One turn moves each row of this set onto another row. After a few examples, where does it send each row asked below?
q894: [ -1   9  24 -48  -4 -13 -25  15   6 -17  -2  14   4   9]
q304: [-24 -24 -15 -17 -10 -19 -28  18 -25  -6 -20  -3  15  -5]
q332: [  2  -3  19 -36  -4 -17  21 -22   5 -33  -5   9  29 -18]
q870: [-13  -6   5 -19  14 -23 -21 -29  40  23 -27   1 -24  29]
q375: [  0 -16  -7 -25   8 -42  -1  -7  41  39 -22   6 -15 -14]
q681: [-30 -24 -13 -34   0 -51 -14 -16  -8  -9   6  -9 -26  24]
q788: [  2 -10  20 -27  20 -30 -13 -24  -4 -46 -20 -15  29  20]
q408: [ -4  -4 -10 -26   7 -23 -19 -18  44  25 -38  10 -21  22]
q136: [ -5 -15 -11  -3  15  -4 -10 -12  20 -11  -6 -25  36 -20]
q518: [ -4 -27 -12 -25  -3 -52  34 -19  15  -4 -25 -30  16  -4]
q977: [-12 -18   1 -22  23   9  -7 -10  16 -45 -23  -1  18   4]
q543: [ 14  13  16 -12   7 -41  -8 -51   6 -27  -9  12   8 -18]
q747: [  4 -27 -12 -24  34 -66 -21  -4   2  21 -25  -3  -9 -12]
q409: [ 15 -13  26 -45   6 -34  -4  15   0   8 -25  25  28   9]
q818: [  0 -14  -6 -28  15 -42   1 -10  40  32 -22   3 -17 -25]
q329: [ 11 -34  -7 -16 -21 -48  10 -28 -12  24 -36  -9   6 -12]
q577: [ -6 -37  -5 -23  -9  -3  15 -19 -31  12 -24  -4 -10 -14]
q862: [ 10 -14   4 -34   3 -61  -3 -36 -35 -10 -19  -1  -8  17]
q110: [ -5 -34  -4 -24   2 -16  20  -8 -32   7 -15   8 -21 -16]
q204: [  7  17   2 -12  -9 -44 -12 -48  13 -28 -12   0  14 -18]
q551: [  1 -17   0 -28  15 -15 -23 -24  40  29 -40   8  -7  26]
q507: [ 15  19  11 -30  -5 -42  -7 -47  -5 -24 -22  11  17 -15]
q805: [ -7  21   7  -8   6  -5   9 -24 -11 -16  -6  -9  -3  28]
q411: [ -3 -36  14 -33   2 -46 -11 -36  26  20   3  15  32 -11]
q306: [  7 -26  36 -40   2 -32   7  11   1  -3 -35  19  25   1]
q260: [-27  -6 -11  -2  -1 -24 -32 -10 -23 -12 -13  -6  -1  33]
q632: [-24  -2  -6   2  -3 -22 -29   0 -16  -8 -13  -6   2  37]
q600: [ -6  -7 -13 -17 -14 -50 -24 -41 -16  29 -17   1 -15 -13]
q505: [-16 -18 -25 -10  30  -8 -15  -9  26  -3 -18 -27  27  -9]
q616: [  7 -22   1 -27  27 -51   5 -66  14   2 -11   5   7  -8]
q688: [ 15 -17  11 -42  -8 -27  22 -20  29  16 -18  31  -9 -13]
q139: [ -9   3  13 -23  -2 -46 -50 -15  23  14 -12  20  -3  20]
q169: [-25  -9   4  -6  -4   4 -21 -16  26 -19 -24  36   4   2]
q727: [ 13  -9   2 -44  -5  -4 -37  -3 -17 -15 -32   4 -19   8]
q872: [-23  -2 -14 -12  22 -23   4 -38  46  -4   2 -13   1  -1]
q366: [  9 -21  -4  -4  31 -22   8 -50  19  -3 -43 -20  -1 -10]
q809: [-11 -38 -28 -11  21  -9  -3  -4 -13  -3 -34 -22 -13  14]
q243: [  0   5  24 -44 -12 -16 -21  17   5  -9  -7  22   4  15]
q501: [ 10 -14   8 -29  27 -51   6 -63  21  -5 -10   0   9 -12]
q641: [-36 -16  -8 -21   2 -62 -17 -18 -13 -11  -1  -5 -12  25]
q970: [  8 -33  10 -24  -8 -14 -14  10  14  24 -41  19  15 -22]
q672: [  9 -15  29 -38  10 -40  -8   5   7   0 -41  33  26  15]
q315: [-19  -8   5 -32  15 -19 -11  11  36  -4   8  19   2  29]
q575: [  1 -40 -15 -12  -4   1  13  -5 -17   6 -22   6 -13 -20]
q396: [-17 -25  -3 -22  20   6  -8 -12   7 -45 -23   6  18  10]
q857: [  6 -39 -11 -18 -14 -45   8 -31 -21  19 -34  -8   7 -17]
q102: [-16 -16  -8 -27  -4 -65 -23 -23  -7 -12  15   2 -12  24]
q734: [ -7 -30 -14 -13  18  -6 -14 -12  33 -20 -11 -26  27 -13]

q505 moves to q870
q139 moves to q862
q894 moves to q329
Now these:
q641 moves to q543
q304 moves to q366
q375 moves to q260
q110 moves to q136
q805 moves to q411

One turn moves each row of this set onto another row. After a few examples, where does it send each row asked below?
q264: [  9  18  31 -22  -8  -6  16 -22   9 -18 -23   5   0   6  10 -15 -20 -30
  -8   2 -14  16   2   7   3  14   4 -44]
q170: [ 11 -21 -24  -4  -4   5  25  -1 -12   2  25 -18  -7  17 -21  26 -14  45
 -16  -6  14   9  15  -8 -38  -2 -14   5]
q113: [-17 -15  12  25  31   2 -20   6   7  16  -7  -3  16 -12   4 -17  20 -17
 -20 -31   7 -30   2   2 -11  15 -11  32]
q138: [-13   1  -1   8   7 -13 -16  23  21  44  12   1 -15  23  -3  -6  13  -5
 -10 -24  -1  -3 -20 -28   6  26   3  21]
q701: [-11   2   9 -37   7  -8   4  -9   2  14 -10  -8 -17  32  -4  -8 -38 -12
   5   5   6   5  -1 -24  15  35  14 -29]
q617: [ -9 -16  -1  12  44   3 -25  21  10  21  -3   5   2 -14  -2 -10  20  -6
 -12 -31  10 -31  -6  -4  -3  -2 -12  27]
q341: [  9 -37 -20   4  -6 -17  21  -8 -16 -30   8  -5   5   6 -18   1   1  39
 -10   4  17  15 -22 -12 -28   1 -14  30]
q969: [ 11   5  32  -2  23  -2  -4 -13  -2 -42 -23   1  26 -21  16  -9  15 -24
 -16 -17 -20   0   2  15 -18   7 -12  -5]
q142: [  7 -30 -16  11   0 -32  22 -14  -6 -38  -6 -11  14  10 -14  19   7  34
  -4   8   5  10 -18   3 -27 -11 -20  25]
q603: [ 13   9 -27  21 -13 -29  11  -8 -12 -20  12   1  -2 -25  -1 -12 -26  15
   6  15  13 -14  20  12   4 -33  16 -21]
q404: [  8  -7  20  12  53  -2 -20  -8   4 -35 -16  -5  11 -23  10  -3  17 -15
  -7 -19 -16 -13  14   9 -18   8  -7  -5]
q155: [  2   5  27  24  33 -14 -16 -14   9 -35 -14 -11  16 -16  11  -9  19 -24
 -11 -16 -26  -5  14   7 -16  25   4  -7]
q58: [ 10   1  34 -12  23   3   8 -32  21 -29 -21   1 -12   5   1  -7 -14 -19
   1   3 -16   7  11   1  -9  21   3 -43]
q912: [-10  -1 -14 -14  18 -14 -19  28  10  43   6   1 -21  22  -8  -7  -4  -2
   1 -18   8  -5 -23 -32  18  19   7  11]
q712: [ -8  19   0 -37 -16 -11   6  10  -3  32  -2  -5 -10  32   8  -6 -30 -19
  -8  -8   5  10  -1 -11  20  20   8 -27]
q256: [ -8   9 -12 -16   2  -7 -12  39   5  43  12   0  -7  22   6   3  10  -5
 -14 -37   4  -4 -17 -16   8   8  -6  19]
q563: [  4 -17  -9  19 -20 -36  29 -30   3 -33 -16   9   6  -2  -5  -7 -15  17
  10  22  18  -7 -15  13  -2 -29  -9   6]
q17: [ 21  13 -28  10  -9  -8  17   1  -3   4  30 -12 -18  -1 -10  20 -23  32
  -3   1   3   0  36   4 -19 -25   7 -29]
q151: [ -2  -8  10   2  24   9 -13  19   3   4  -5   4  20 -12   9  -3  29 -10
 -24 -43   1 -19  -8   6 -16  -2 -24  33]
q18: [  3 -20 -25   4   2  -7  25  -4  -7   7   6 -25   8  19 -23  37  -8  41
 -13  -8  13  -4  11   9 -34 -17 -22  16]
q884: [-21   9   7 -21  -3 -16   0   0   0  28   2 -18  -5  38   3  -6 -29 -19
  -5   0   2   2   8 -27  10  45  15 -18]
q754: [  7  15 -29  15 -21 -42  12 -16 -11  -9  -2 -10   0  -3   2   7 -35  19
  19  16  13 -12  14  13   9 -33  11 -14]
q707: [ -3   6  37   0   3  -1  16 -29  28  -8 -13  -2  -8  13   0 -13 -15 -30
  -9   1 -15   0  17  -1  -6  29   9 -42]
q779: [ 10 -23 -18  22 -16 -29  19 -14  -7 -37  -2  15   4 -21 -10 -27  -8  18
   1  15  23  -4 -19   4  -3 -21   0  13]
q748: [ 16  15 -31  14 -13 -19  17   0   7  20  15 -16 -16  12 -16  33 -19  37
   3  -4   0  -4  18   9 -12 -34   2 -11]

q113 moves to q707
q969 moves to q712
q170 moves to q779
Now these:
q754 moves to q18
q58 moves to q912

One turn moves each row of this set onto another row. After a few examples, where does it send each row asked below?
q719: [-36  33  18 -13  53 -23  21 -19  28  16 -19 -15 -52   4 -18  37 -40 -20
 -44  38 -33   2  -4]
q415: [-18  51 -10 -29  40   9  46  38  37  17 -36 -47 -40 -17  -7  25 -36  12
 -53  15 -29   2  -4]
q106: [-19  29  24  -7  10 -22  -5  21  43  44 -41   9 -12  -4   7 -11 -11  -5
 -21  24 -31   4 -23]
q312: [-26  42  25  13   7   7   1  -9  94  10   9  -8  -8  -7 -18   9 -16  -6
 -31  17 -13 -25  19]
q674: [-26  37 -17   9  29  11  64  16  54  38 -21 -54 -31  -5 -20  -3 -21  21
 -42  12 -25  -1  -8]
q11: [-19  35  14  21  -2   4   3  10  87  16   5 -25 -25   2 -30  29 -36  -3
 -18  30  -5 -33   2]
q486: [ -8  39  -7 -17  21   4   4  15  26  29  23  -3   2  23  11   8 -12  23
 -18  27 -11 -10  36]
q452: [ -3  -4  -1  17  23   0  18 -19  58   0   0 -30 -26 -22  33   3 -16 -25
 -22  41 -35 -25  -4]
q144: [-27  41 -14 -18  32  16  49   5  58  10  -6 -44 -49  11 -15  29 -50   8
 -26   4 -38  -9 -13]
q105: [  0  20  36 -23  37 -25  19  34  32  30  -7 -33   7  10 -13  16 -44  33
 -11  43 -17   6  15]
q536: [-28  32  -3   6  30  10  29 -14  61   9 -23 -54  22  16  -6  19  -7  17
  -5  44 -32  10  17]
q957: [  3   7  25 -16  46 -14  16 -11  44  37   3 -31 -14 -39  10  16 -28 -29
 -51  25   7 -21 -12]
q640: [ -6   3  47 -16  40  -3  17 -21  42  24  -9 -23 -48 -12  20  29 -38  -9
   0  33 -21  -6  14]
q650: [-35  17 -20 -18  22  11  45  28  45   4 -21 -31 -46  -3 -17  14 -37  42
 -36  18 -14 -10  11]
q763: [-27  12  11   6  45 -46  25  -4  53  25   9 -38 -23 -37   6 -16 -12   8
 -40  59 -19 -14  15]
q623: [ -3  46  23  -4  20 -12  -5  25  35  42 -37  -2 -16  -8   4 -14  -4  16
 -23   7 -37   8 -22]
q889: [-22  57  35  26  39  19  -6 -15  77  24 -10 -35  -4 -21 -13  33   1  11
 -25  29 -29 -13   8]
q814: [-23  19  -9 -15  44  -7  21 -12  15  23 -40 -22 -49 -30   0  31 -15   4
 -37  43 -46   1  32]
q848: [-13  29   2 -30  13   1  -4   3  23  33   1 -32   2 -37  25   8   2  29
 -22  26 -28 -12  39]
q661: [-42  31  19 -15  58 -14  18 -14  48  28 -24 -35 -23 -10   5  19 -10 -34
 -40  54  -3   8  25]
q255: [  6  13  21 -29  10 -27  14  22  42  -5 -12 -43  -3 -26   1   1 -34  48
 -11  30 -33  -7   4]
q544: [-15  52  19 -19  32 -36 -11   7  42  21 -11  -7  -5 -10  15  16 -23  -2
 -32  32 -45  -9 -47]
q984: [ -5  34  -4 -27  23  -8  -1   3  27  36  26 -11   0  10  15  28 -17  18
  -7  48 -15 -19  33]
q147: [-12  25  -5  -2  46  20  50  24  27  23   4 -55 -25   0  -8  31 -39  36
 -42  15 -13 -12 -16]
q322: [  7  29 -28   1  21   8  49  43  42  18 -12 -34 -42  10  -9   8 -38   8
 -35  27 -24 -15 -18]
q952: [-16  36 -18 -27  15   1   2   8  29  30  27 -44  -6   4  15  49 -38   1
 -12  39 -25 -26  19]
q20: [-30  23   7 -20  10  11  21 -11  64  -6   5 -59  21   8  -3   5 -27  -8
 -23   9 -24  -1  15]
q861: [  9   9  -9  -2  22 -17  35  -9  12  28  23 -25 -30  -8   1   8 -29 -22
 -53  32 -12 -22   3]
q520: [ 21  21   2 -11  23   5   3  18  69  36 -49 -27   1  -5 -30  20 -26 -15
  -9  22 -25  -4 -16]
q916: [-23  30 -18 -16  -6   4  24  10  32  46 -22 -41   2 -32  18  15  -3  23
 -22  37 -13 -10  39]
q331: [ -8  24   6  31  51 -12  31 -14  33  19  14 -45 -24 -37 -15  21 -17   5
 -67  41 -27 -22   4]
q839: [-34  25   9 -10 -18 -34  14  22  45  29 -38 -11 -25  -2   5  -8 -28   7
 -16  31 -21  -3 -24]
q157: [-20   7  19  -2  22   9  23 -17  43   9 -23  -5 -62 -10 -22  30 -32  -8
 -31  26 -15 -11  37]
q57: [-32  54  31  20  26  11  15   5  77  31 -28 -45  -4 -45 -12  41 -22  17
 -42  24 -24 -15   7]
q913: [-24  47  14   5  13  19  -3  -2  84  16  -5  -5  -9  -7 -23  -1  -9   6
 -35  -9 -16 -16  18]
q762: [-11  50  -4 -26  27  11  -4   2  20  13   2 -31  -1 -22  25  14   4  42
 -25  17 -33  -6  27]
q118: [ -9  64  11 -22  33 -34  -4  19  46  17  -3   9 -12   6   4   7 -31  11
 -32  19 -44  -7 -31]
q859: [-19  -2 -10  -2  50 -20  -1  -4  63  22 -37  -5 -43 -28  -2  21 -18  -1
 -14  63 -29 -17  13]
q185: [  2  42 -10 -26  34 -23  12  17  81  16 -29 -29  20 -27 -24  19 -34  -9
 -44  26 -34 -14 -17]
q684: [-11  68  11  22  48  18  -2 -13  74  22  -1 -20   0  -4 -17  32  -3  21
 -29  18 -30 -15  -4]
q887: [ -9  -1   6  30  15 -15  39 -14  31  22 -19 -22 -36 -28   1 -14 -14  -6
 -51  23 -36 -11 -17]
q336: [-31  45  25  -7  31 -27   9  19  28  39 -16 -38  -3  -8  20  32 -41   5
 -29  31 -47  -2 -45]

q57 moves to q336
q255 moves to q536
q848 moves to q889
Now these:
q861 moves to q157
q322 moves to q650
q859 moves to q763
q684 moves to q118

